One turning vector, and how many steps it has turned:
The counts run from 0 to 272.
[  1   9 -21   0  12 -18  40 -13  -5 -13  -2  19  20  -6  31 -41  -6  -3
  -3 -27  13 -14 -12  -5 -33  10  28  16 -29  -3  26 -26  -5 -33  38  25
  16 -19  29 -16  17  28  16 -18   2  33  -6   3 -51  -6  21  -2  25 -19
  22  14   7   5 -17  12   0  22  12   1]
12
[  1   0   7  -9 -36  -7  -1   0  35 -31  37  -1   9  -6   7  -9 -16   1
   7 -13  11  -5  13  15  34 -18   6  31 -11   1  11  30  -3  -6  40   8
  36  17 -18 -14  -7  62  -7  -8 -11 -14   8  25 -13  10   4   8  12 -33
  21  24 -38 -23 -47  -7   4  -9  12   5]
96
[ -1 -37 -35  12  10 -22   8   4  31  -7  34  13  27  -7  10 -12  15  -7
  -8  -8  24 -35  11  12  37 -25  29   6 -34  -3  33  -9 -27 -36  20   9
  36  12  17  -1  27  52   0 -14 -25  -4   5   4 -35   4  -2  21  10 -11
  -8  12 -19  -8   8 -16  10  21  26   0]
111
[  1 -10   7   0  10 -31  28   1  -4  22 -15 -24  21 -22  11 -66 -20  -9
   8  -2   6 -14  27  14  -7 -20   1   0 -28  -8  14  -1  12 -21  31   4
  22  -7  14  16   1  51  -3 -20  -5 -19  16  13 -24 -10 -14 -23 -14 -38
  19  20  -6 -32 -53 -28   2 -25  10   4]
64
[ 10  25   5 -18 -11 -15  15 -29  22  -7  26   0   1  -3  23 -25  -7   7
  19 -16   7   8   8   3  31  14 -27  37 -24  -6  25  26 -12 -32  53   2
  25   7   9   7   4  56  29  -2  11   5  -4   7 -41   3 -16  -4 -13 -10
 -10  34 -28 -13 -28   6 -13   4  17   0]
125
[  4 -18 -20  11   3 -28   4 -19 -14  14  21  13  16   0  18 -11  18  -2
  17 -26  15 -34   5  26  18   1  -2  -3 -50   4  47  -5  -9 -31  26  16
   3  -7  34   9  28  43   6 -17 -24  14 -14 -23 -57   6   5   1   5  -7
  -4   8 -14 -15   7  -7  -6  16  28  14]
131
[ 18  -9  -2   9  -1 -22  11   1   2 -12   3 -24  41 -20  21 -37 -15 -24
  42 -30  -8 -26   7  -7 -26   1  13   7 -40 -21  11  -8  18 -12  48  21
  13 -17  22 -12  -1  47 -13  -1  -7  14  -6  -1 -39 -11  -9  -2  36  -5
  26  -2 -19 -12 -34  -2   9   4  15  17]
237
[-18 -22   2  -9 -20 -30  11   3   6   0   8  -8  14 -21   5 -43 -30   4
   9  11   3 -31  23  22   4 -34  10  -7 -23   4   8  24   1  10  33  -6
   3 -10  -4   1  10  53 -14  -9  -1 -25  35  33  -6 -11   2  -2  -3 -35
   2  17 -26 -23 -53 -15   1 -16   4   5]
68
[ 12 -12  -8   3 -34 -32 -10   0   6  -3  19  -2  30 -36  20 -27  -6   1
   4 -30 -10 -26  15  14 -12 -15  35  11 -42   4  22  10   7   2  28  14
   7  -7   8 -12  18  72 -30  15  -3   3  -4   1  -4  -2  -2   0  20 -17
  18  20 -35 -18 -30 -14  15  -6  28  13]
253
[  5 -31   5 -18  11 -28  39 -28 -15   4  -4  -5  23 -13  19 -69 -19 -19
  36 -13 -16 -23   5  12 -25   3 -10   5 -28  -7  19  -3  12  -4  47   9
   4  -3   5  19  12  33  16 -22   1  -8  11   5 -26 -24  11 -10   1 -22
  10   9   5 -13 -51  -6 -21   2   8  -6]
220
[-15  11 -14  -2 -32 -35  -3 -42 -19  -4 -21   7  29  -8   1 -33 -33   5
 -18 -17  -2 -16 -19  19   3   1   8 -12 -17  13  15  -9   0 -12  46  -9
  -7 -23  27  -6  16  39 -22 -25 -11   8  -2  25 -23  -1  19  13   1 -48
  19  28  -4  -8 -28 -18   6 -15  11   4]
183
[-14  27 -13  -9  -9 -27  27 -15   3  -6  -2  17   7 -28  14 -48 -34   3
   3  -2  16   9   6   3 -16 -10  22  13 -26  -2  16  12  13 -26  44  22
 -25 -25  14 -20  29  32   9  -7  13  21   3  24 -49  -8  10 -19  17 -22
   5  29 -12  18 -54  19  -4  17  16  10]
171
[-15 -17  -6   0  13  -8  11 -11  19 -27  30  -3 -10  10  18  -1 -21  18
  31  -9  43 -24  -8   3  33  -4  -1  -7 -21 -11  25  19 -15  -1  47   9
  21 -21  16 -31   0  32  24  -7  -8  20  20  18 -54  12   6  -5   9  -4
 -12  -5   2 -25 -14  39  11  10  15  38]
144
[ 13 -21  -8   0 -23 -31  15  -4   4  -3   4  -3  27 -18  12 -36 -15 -15
  46 -16  -5 -14   0   1  -1 -22   2  22 -42 -13   5  33  16  13  44  21
 -22 -25   8  -5  14  44  -8  -3  -2   9  -1  30 -24 -10   4  -5  38 -20
  27  -4 -25  10 -27   1   5 -14   0  12]
77
[-12 -29 -18 -14  38 -17  33 -20  -4 -26  21  30   4   2  11 -35 -18 -14
  16  -5   9 -27 -11  -9  12 -20   0  -1 -18 -12  26  -1  -2 -21  48   9
  21 -18   7  -4  20  18  27 -33  -7   7  13  29 -36   2  56  -6   8 -20
  32  -4  13  10  -5   9  11  28   6   1]
197
[ -3  13  -6 -12 -15 -22  17 -44 -17  -8  -4  13  10 -10  13 -53 -19  13
 -25 -17  -7 -16   0  17 -16   4   7   6 -23  31  36  -2   6 -10  40 -12
   8  -3  20  10  14  48   6 -20   4   7  13  14 -23  -6  30  -8 -17 -38
  25  44  -2 -24 -38 -16   0  -2   6 -14]
19
[-21  33 -17 -14  -6 -14  -6 -13  20 -29  -1   4  21  11   4 -26 -35   4
 -18  -8  19  -1  -2 -20  15   4   3   7   9 -16 -10 -11   0 -26  63 -14
  50 -13  24 -25   0  28 -10 -32 -17  -7  17  35 -18   6  18   6 -15 -41
  14  34 -11 -23 -38 -28  17 -12   4   3]
186
[  8 -25  11  -4 -23 -33   1 -20 -18  13   5 -14  19 -26   5 -42 -25   8
  19 -26 -24 -35  13  11  -7  -2  -9 -13 -33  -5  23   9  13   4  48 -12
   7 -17   3  15  15  64 -16  -4 -12 -15  10  -1  -1 -11  11  -8   1 -24
  16  14 -11 -43 -39 -35  -1 -21  15   6]
228
[  2 -46 -10   9 -29 -27  13 -15  -6   2  11  13  21   1  20 -25   0  19
   6 -18  17 -44 -21  31  20  -4  11  17 -37  -2  39  -3 -32  -1  29  -9
  -6   2  16 -17  31  61 -15 -11 -24  11   8   1 -23   1 -18  27   3 -31
 -12   5 -13 -15 -31  -9 -28   6  23   4]
114
[ 14 -16  -5  11  26 -17   8  23  33 -14  29 -20  30  -4  29 -20 -13 -33
  32 -26  17 -23  24 -20  -8  -7   4  14 -28 -31  10 -23  10 -14  53  28
  40  -9   3 -16  -9  36   9 -12 -19   4   7   6 -50  -1  -2   1  34  11
  33 -15 -26 -23 -14  -3  27  13   7  18]
238
[ -9  10  -4 -24  -3 -21  22 -43 -15  -8   3  10  12 -16  -5 -58 -22  -5
   3  -2 -22 -14   2  24  -2 -15  -3  -1 -21   5  21  19   8 -31  33   6
   5  -4   6  31  14  36  17 -24   7 -14   8  22 -29 -19  38  -6  -4 -41
  22  38 -10  -5 -34 -21  -6   1   2 -14]
199
[  8 -13 -21   2   6 -17  11   1  35 -17  46  12  22  -1  14  -1   8 -21
  25 -16   4 -12   8   0  41 -21   5  34 -42  -6  21  14   6 -33  23  32
  30   3  13   7  12  44  17 -16 -16   8  -7  19 -35   8  15   7  27 -13
  25   8 -33  16   9   0  18  22  13  12]
103
[-31  -4 -31  18  -4  -7 -12  -6  15 -24  16   9  17  -1  10  -1 -21  10
   5 -15  41 -27  -7   3   4 -11  40 -21 -21   0  10 -18  -4 -19  34  15
   3 -16  31 -43  16  34 -21 -19 -16  21  18  19 -56   0   7   3  34 -17
  -1  11 -20  -1 -21  20  15  18  14  32]
164
[-16  -9 -37  -7  18 -17  13 -13  16 -17  14  32   8  -6  21 -12  -7  10
 -28 -22   8 -36  11 -13  -6 -10  26 -19 -12  10  35 -15  -2 -27  39 -13
  43 -15  22 -25  27  40  -1 -11 -18   6  12  19 -24   9  48 -10   1 -14
   1  27   1 -25 -11  -7  21  22  18  24]
21
[ -9   4 -22  -6 -16 -13  -5 -35   7 -23   0 -17  35 -12  -2 -44 -27  -2
   1 -17 -14 -21  -5   9  25  -8   0 -27  -7 -20   2  12   4 -31  52 -17
  19  -6  15   6  10  46 -14 -14   1 -21  13  25 -14  -9  21  10  -1 -28
   8  35 -18 -23 -25 -42  27  -7  10 -11]
207
[-28   3 -13   1  -5  -8 -14  -8  19 -31  13   6   1  16   0   4 -42   7
  -1  -6  49 -17  -5  -2  21  -4  15 -11   7   5   1   2  -6  -5  49   1
  35 -10   7 -41  -3  19 -10 -36 -23   3  32  29 -61  12  15   2   9 -23
   5  20 -28 -27 -32  22  10   8   3  23]
165
[-16 -13 -13   7  28 -46  16 -11  -3  10  23  12  -3   3  10  -8  -8  10
  19 -15  38 -15   6  -1  18   4 -16  -6 -33   2  42  -3  -3 -11  44  12
   4 -33  21  -1  23  29  22 -22 -18  14   9  -2 -67  12  31 -23   0  -7
  -1   3   6 -14  11  18   8  15  29  33]
152
[  6  -7   6 -10  11 -10  18 -17   8 -13  11 -20  11   5   8 -38 -25  -7
  43 -23  14   0   7 -17  11  -5 -34   2 -20  -7   3  16  10   3  67  -7
  40 -18  11  10  -8  19  21 -38  -5 -12  10  27 -35  -5  18 -17  -2 -13
  25  -1 -28 -27 -33 -25  12  -9 -12   8]
55
[ -8 -51 -18  -6  14 -35  15  -3  -2  -2  17   9  19 -28   7 -31 -10  -9
  24  -6 -12 -42  22   2  -6 -27  16 -21 -31  -2  26  -6  19   4  27   7
  -1 -18   8  -1  48  33 -12  -6 -22 -15  16   8 -18  -5  31  -4  19  -5
   1   7 -13 -13 -22  -8  -1  27  28  16]
225
[ -8 -10 -29  -3  10  10  -9 -12  21 -31  24 -11   9  -1   4 -23 -11  -7
  24 -27  -4 -24  15 -15  20 -21   3 -38 -16 -20   4  19   9 -24  47   4
  47 -19  28  -9  -2  35 -13  -9  -5   2  15  19 -22   8  37 -10  21 -10
  11   1 -22 -23  -9 -17  37  16  -5  20]
50
[  3 -13  -1   4 -17  -7  -6   0  39 -32  48   7   8  -8  12  -2  -1  -3
  12 -19   7 -24  11  15  40 -27  17  14 -26  -6  24  13  -4 -22  28  10
  40   6  -1 -21 -10  59 -12  -7 -21  -2  10  21 -19  10  18   4  33 -29
  27  -5 -18  -9 -17  -4  25   6  12  16]
95
[ -2  30 -15 -18 -31   4  -4 -44  -4 -25  -9  -6  23  -1   9 -38 -26   6
   9 -34 -12  -6 -15  -9  -3   2  -6  -2 -16   5   6   7   7  -9  57  -8
  21  -5  26  -2   8  43 -10 -20  11  11  -2  23 -18  -8  18   3   1 -37
  15  39 -31 -20 -44 -28   2  -8  -4 -10]
27
[  7 -12   3 -18  -1 -38  43   7  18  -4   7 -29  27 -25  15 -46 -34 -16
  32   5   7  -4  13 -14  -8  -9   2  27 -36 -14   2  20   4  15  53  22
   1  -2  -2   8  16  33  18 -13   5 -24  25  27 -39 -14 -19   5   6  -6
   9  22 -36 -20 -44   4  -6  -3   7 -13]
240
[ 10 -43 -16  -1   3 -28  15   2  25  -8  45  25  -2  15  15  -8   1   3
 -13  -7  29 -30   6  23  20 -25  27  24 -32  26  40 -13 -29   9  24   1
  37  10   7  -4  13  37   4 -23 -32  -2  15  15 -27  11  22   7  -9 -22
  28  13 -16 -23   0   3   7   3  17  11]
271
[-21  -1 -18  24   4 -40   0  -9  -2  -9   5   4  11  10  16  -9 -14  18
  -1 -23  43 -29  -5   6  13  13  15 -27 -25  -2  23 -24  -9 -10  43  -1
  14 -38  27 -24  12  37 -12 -21 -29  23   5   6 -56  12  16  -1   5 -25
   6   3   8 -32   0   3  20 -10  23  32]
160
[ -4  -8 -28  -6   9 -12  21 -23  -7  12  -3   7  30   0  22 -47 -11 -15
  11 -12  -3 -12   6   1 -35  -2  21   0 -28   3   7 -14  12 -22  46   4
  19  -1  31   2  33  24  17 -19  -2   1  -4   4 -43 -22   6  -8   5 -20
  13  30 -29   6 -56  -9 -25  21  -9  -2]
36
[-21  -3 -31  15   8 -38 -15  -2  11  10  18  16  10   1   0   6  -9   3
  -5  -6  32 -16  19  16  15  -8  24 -20 -27  11  28 -12   4 -24  33  10
  13 -23  23  -8  23  27   0 -23 -28   3   9  -7 -65  14  24  -9  19  -3
  -7  25 -25 -12  -2   3  21  27  26  34]
156
